Each named move below is a turn or a mirror, shown by a few rows before and after it. Which moves, in which order, take the first row of each later pair to the second? The first pair is answered.
Z755:
[  7  23 -14  -2  -5  -4   3  16   4  -1   4 -10  -8  -2  17 -11  30   9
  -2  26 -20   4   8  18  27  10]  ->  [  4  23 -16   4   1  -3  -3  11   3   7   1  -9  -8  -6   9  -7  27  10
  -6  31 -16  12  13  20  26  16]
[ -9 -16   9  -6   9   4 -20 -21 -16  -9  23   0  10  -5  -7 -17  -4 -10
  -3  -8  12   1  -3 -16  11  -4]  ->  [ -6 -15   8 -14   3   5 -18 -15 -15 -15  25  -3   9  -3  -2 -21  -6 -11
  -2 -11  13  -5  -6 -15  10  -7]
[-10 -11  18  -5  -2   8   2  -4  -1   0   8   7  15 -22   6  -7  14  -7
   0   9   7 -17  -2  -6   0  -1]  ->  [-11 -11  12   3   5   7  -4 -10  -5   7   5  12  14 -22  -7  -6   9  -5
  -3  13   9  -4   7  -6   1   7]
[  4 -17   2 -28 -23 -11 -13   1   0 -24  12 -15  -1  18  42 -10   6  -9
 -20  -8  12 -18 -28 -38  18 -42]  ->  [ -3 -20 -12  10  17 -19 -44 -27  -9   6  -7  -9  -1  14  -7   9 -10   1
 -22   1  38  36   5 -35  35 -15]
Z191:
[-12  -6  20   7 -12   2  -9   6  -7 -13  22  -7   6  -8  12  -7  -6   1
   4 -22   0  -8   1   7 -27  20]  ->  [  1   2  25  -5 -25  10  -8  15 -12 -16  14 -25  -1   1  15   4 -13   5
  -5  -8 -12  -6   4 -10   5   6]
[  1   9  -6  22  32  11   0  -7   5  34 -32   8 -17 -20  -9  22  14   1
  -1  32  -8  17  24  -6  19  15]  ->  [-16   3  -7  31  34   5   3  -2   9  25 -15  22 -10 -21  -6  13  10   5
  13  -6  -1   9  20  24 -24  32]
[ -3   9  23  -3   4  -4 -15 -15  17  14  17  12   7   4 -18 -18  -1   2
  -2   3  31  11   8  10   7 -13]  ->  [-10   7  26  -1  -4  -4 -13  -6  18   2  23  10   9   9 -10 -19  -7   8
   5 -13  33   7   8  20  -6  -9]
Z647:
[-11   6  17  24   6  17  10  15   5 -19  -1   4  25  -5  21 -12   0  17
   8 -43 -10 -15  13   6 -29  11]  ->  [-17  -2  17  32  15  14 -13  -6  -7 -23   7  -3  34  -7   3 -16 -11  10
  -5 -39   8   7  19 -12 -16   4]
[ 24  -4   8   2  18 -13  -8 -15  -3  20   6  -6  -7  -9  -8  -3 -20  -7
  -2  -3   3  28   5   1   6   5]  ->  [ 30   6   7   0  13 -10  12   2   5  29   1   5 -14 -13   9  -2  -2  -8
   5  -1 -12   8  -4  13  -6  10]
[-23  -5  20  14 -12   7   8   9  -2 -12 -12  -4   9  -6  -2   2   4   3
  10  -3   4 -10  10  -6  15  10]  ->  [-24  -8  21  12  -6   5   2  -1  -2  -5 -11  -1  15 -16  -6  -1  12  -1
   6   0   5  -7  11 -10  18   6]
[ -9  -7   8 -12   1   1   6   4  -3  -3   2   8   2 -18   8 -11  10 -10
   0   8  -2 -15  -4  -5   1  -5]  ->  [ -6  -4  10  -9 -13   1   9  14  -5 -23   1  -6  -1   0  10  -5 -10   7
   2  -5  -5 -13  -3   0   4   0]
Pairs:
Between the rows of a pair lie 2 to 3 moves.
[ 24  -7  -3 -27  16 -13  14  14  12  10  -6  23 -24 -25  20  -3  14 -16
   8  11 -10 -30 -41  20 -13 -14]  ->  [ 14 -23  -1 -20  27 -20 -31 -30 -12   1   9   8  -8 -25 -12 -12 -14 -24
 -12  12  22  13 -25 -12  16 -29]	Z647, Z647
[ -5  -2 -19   5  41 -14   3 -23  22  34  37  32  -9  -6  -6 -10  10 -13
 -12 -16  37  11   3  21 -14  13]  ->  [ -4   0 -21   9  11  -8  -1  -7  18  -5  34  -2 -23  34 -14   9 -40  16
 -12 -42  33  20  12  24  -3  22]	Z755, Z647, Z755
[  2 -14  21  19 -36  24  14  14   5 -23  -3   3  -3  10  -6 -13 -21  10
  -9   0  -4 -23  17   0   1  16]  ->  [  6 -12  15  25  -5  24   7  -8   6  14 -14  20  -2 -16 -18 -14   9  -9
 -12  32   3 -16  21  -9  12  16]	Z755, Z191, Z647
[  1  12  16 -25   1  -3 -11 -15 -11 -19  40  11   5 -24  -5 -32   9  -4
 -21  17  22  27 -28 -32   6 -14]  ->  [ 13  28  19 -30 -26   9  23  30   1 -32  24   5 -11  -9  20 -17  10  12
  -7  10 -10  -3 -37 -14  -5  -6]	Z191, Z647, Z191
[ 15   9   5 -55 -10  -2  15  -2  16  -8  12 -11  -6 -10  30  -4  12 -19
 -16   5  11 -15 -22 -31   5 -19]  ->  [ -6  15 -13  -6  22  -5  23   7  30  15   0  14  -8 -16   9  11   9   4
   7 -22  18  -5  -1  22 -48  35]	Z755, Z191, Z647
[ 12  -3  -7 -11  -2 -22  -9 -22  -8  -5  31  -7   0  19  -3   2   2  -3
  -3  23   2  17  -7   3  25 -19]  ->  [ -1  -4  -4  -8 -16 -20  -2 -12  -6 -23  38  -4   3  29   6  -2 -14   5
   2  -3   3   8  -9  17   2 -11]	Z191, Z191, Z191
[  3  10 -10  11   2  -1 -27 -25  -5 -17   0  -2  20   5  -3   9   1  -2
 -11   3  18  20  -7  10  -8  -5]  ->  [  6  12  -7   5  -6   3 -24 -19   0 -20  -4 -11  14  10   4  14  -5   0
 -12   3  14  17  -6   1   4 -10]	Z191, Z191, Z191
[ 23  27  -2 -26 -32  19  -8   8  17   0 -26 -24 -19  47  11   7 -16  10
 -18  13  -5  -9 -34  22  16 -33]  ->  [ 29  31 -14 -12  -2  13 -14  -4  20  31 -40 -16 -18  35 -12  18  -8  13
 -21  31   1  13 -21  24  20 -23]	Z191, Z647, Z755
[ 11   8 -17  12  24 -16   2  18  22  20   1  11 -10 -19  -3  -1  -1  10
  -3  -4   6  -8   8  21 -27   6]  ->  [ 14   4 -13  -4  -2 -12   4  28  17 -15   8  -9 -12   3   8  -4 -23  19
  -4 -21  -2 -15   2  20 -23  -8]	Z647, Z755
[ 24  15 -21  -9  14  -5  -3   8   8  13 -14 -12 -11  16 -18  16  -9   8
  -7  17   4  17  -1   7   6   3]  ->  [ 25  19 -14 -21   5  -3  14  21  13  12 -12  -4 -15  11  -1  10   7   1
   1  16  -6   0 -18   9  -3  -7]	Z647, Z647, Z755
[ 14  18 -18  11  14  -1  14   6   4   7 -11 -10 -12  17 -17  12  -8   7
   5   2   1  13   9  22   2   2]  ->  [ 17  20 -10  -7   9   1  26  14   8   9  -5  -4 -10   9   4   1  18  -6
  10   9  -9 -10 -10  20 -11 -10]	Z647, Z647, Z755
[ 21  14 -28 -10   7 -16 -21 -13   1  -7  11 -12 -10  27 -25   6 -30  18
 -13 -18   7  43   3  12 -22 -15]  ->  [ 37  16 -25 -31  15 -20 -17 -21   6  16  10  -2 -11   9 -16  -7   1  -9
 -20  12   1  29 -16  -6 -13 -42]	Z755, Z191, Z191
[ 19   2   0 -14  10 -10  17  -1  12  21   3  17   7 -17   7  -9  37 -13
   7   9 -12 -16 -11   6  -9  -9]  ->  [  6   5  -8  17   6 -10  11   9  12   9 -12   4  -3   6 -15  14  -1  20
  17 -19 -10   6  15  29 -16  24]	Z191, Z755, Z647
[ -4  12  -1  12   2  -3 -24  -9 -13  13   8 -11  -6  19 -18  -6  -9   8
   5  -8   2  23  12  23  -8  -6]  ->  [-16  10   3  11  -2  -5 -22 -12 -15   8  17  -5   2  12 -12 -15  -8   1
   6 -19   3  16   8  24 -15  -6]	Z647, Z191, Z647
[-12 -10  20   3 -39  18   5   7 -16 -34 -15 -22   4  15  15   6 -24  -1
   3 -10  -6 -14   8 -22  34  -4]  ->  [-24 -16   6  34  21  -1 -21 -31 -15  11 -10  14  17 -17 -21   2  -3 -14
   3  -1  27  19  25  -7  10  20]	Z755, Z191, Z191
[ 24  15   3 -28  -8  -9   6   8   3  -4   2   2 -10 -10  18  -8   8 -17
  -8   1 -12 -10 -24 -21   3 -31]  ->  [ -1  10  -5  15  25 -17 -12 -18  -1   8   5  25  -3 -17 -16  -2  -7  -2
   3 -17  13  23   3   1 -23   7]	Z755, Z191
[  3   8  10  -3  -1  21  14  20  -8   6  -7 -13  -5  -8  15  21  19  -6
  -3  24 -11 -25   7 -21  40   3]  ->  [-10  -2   7  13  16  12 -18 -12 -21   1   5 -17   7  -8 -15  14  -7   3
 -13  11  16  14  20 -24  40  11]	Z191, Z647, Z647
[ 26  10 -16 -17  -5  -5   1  14   3 -11   3 -13 -17   9 -11  14 -12   8
   4   0 -13  -3  -4  11 -18 -12]  ->  [ 22   4 -17  -7   9  -9  -2   4   9   3   5   3 -12  -1 -21   7   0   4
   8  -1  -2   2  -4  17 -35  -6]	Z191, Z191, Z191
[-17  -2 -17  29  29  -2  10  -7   2  15 -13  14  -5  -3  -8  -2  13   5
  16 -10   0   7   7  16  -7  22]  ->  [-10  -1 -11   6  -2   4  29  20   4 -12  -5   0 -10  14  16  -7   5   7
  21 -22 -17 -17  -5  18 -12  11]	Z647, Z755
[ -4  15 -12  19  11  16 -24   4   8  15 -17   5  12  -8 -25  13   0   3
  19   7  -3  13  21  -8  24  25]  ->  [-13  11  -9  23  -1  21 -19  18  10  -1  -7   5  10   2 -17   9 -14  15
  29 -21  -5   4  18   5   6  35]	Z191, Z191
[ -1   1  16   6 -16  20   5  10   2  -4 -21   8   7  -4  29   8  14  -1
  -1   2 -16 -33 -10 -15  20  -1]  ->  [  2   4  16   8 -21  24  -2  10  -2 -15 -19  -5   4  12  17  18  -8  14
  -3  -4 -13 -18  -2 -16  25   0]	Z191, Z647
[  9  17   4  10 -14  12  32  21   9  11  -8   4  18 -17   4  -6  13   0
  24  -7   8 -36  -5   5 -14  -7]  ->  [ 17  12   3   6   2   8  14   2   6  27 -12  -3  22 -21 -11  -7  18 -13
   7  18  16 -19  -1 -21  14 -18]	Z647, Z191, Z647
[ 14  34   4  14  -2 -12  -9   2  -1   3 -11  14   1   1  -2  15  -2  -9
   2  18  14   4  -7 -18  31  -2]  ->  [  2  29  -4  26  -2 -18 -15  -2  -2  -8  -3  11   3   7 -10  14 -16   2
   6  -6  21  17  -4  -5  15  10]	Z191, Z647, Z647
[ -2   2   5  -7 -21  -7 -20  -6  -8 -17   2 -33  -7  22 -10  11 -13  13
 -17  12   4  15   1 -20  24 -16]  ->  [  0  -1   5 -22   0 -21 -12 -18  -3   7  19  -2   3 -10   7 -18  31 -17
 -12  22   6  -8 -21 -15  -9 -25]	Z191, Z755, Z191
[  0   7  11   3   1   1 -12 -23   4   7  22  -2  15  -5 -11 -16  -7 -30
  -4  13   0   1  -7  -6 -13 -21]  ->  [  7  17  -1  21  15   6  -7 -12  11  22  -5  -7   5   2 -24   9 -15 -12
   3  24  -6  10  14   9  -5   0]	Z647, Z191, Z755
[  7  -1  15  26 -28  11  24  16  -9 -16 -29 -32 -22  18 -13  20 -28  31
   5  -2 -21  -6  29  17  20  -8]  ->  [ 26  -1  11   6  14  -4  20 -13  -2  35 -21   6  -9 -30  -7  -4  37 -12
  -3  46 -14 -14  11  -2  17 -33]	Z191, Z755, Z191
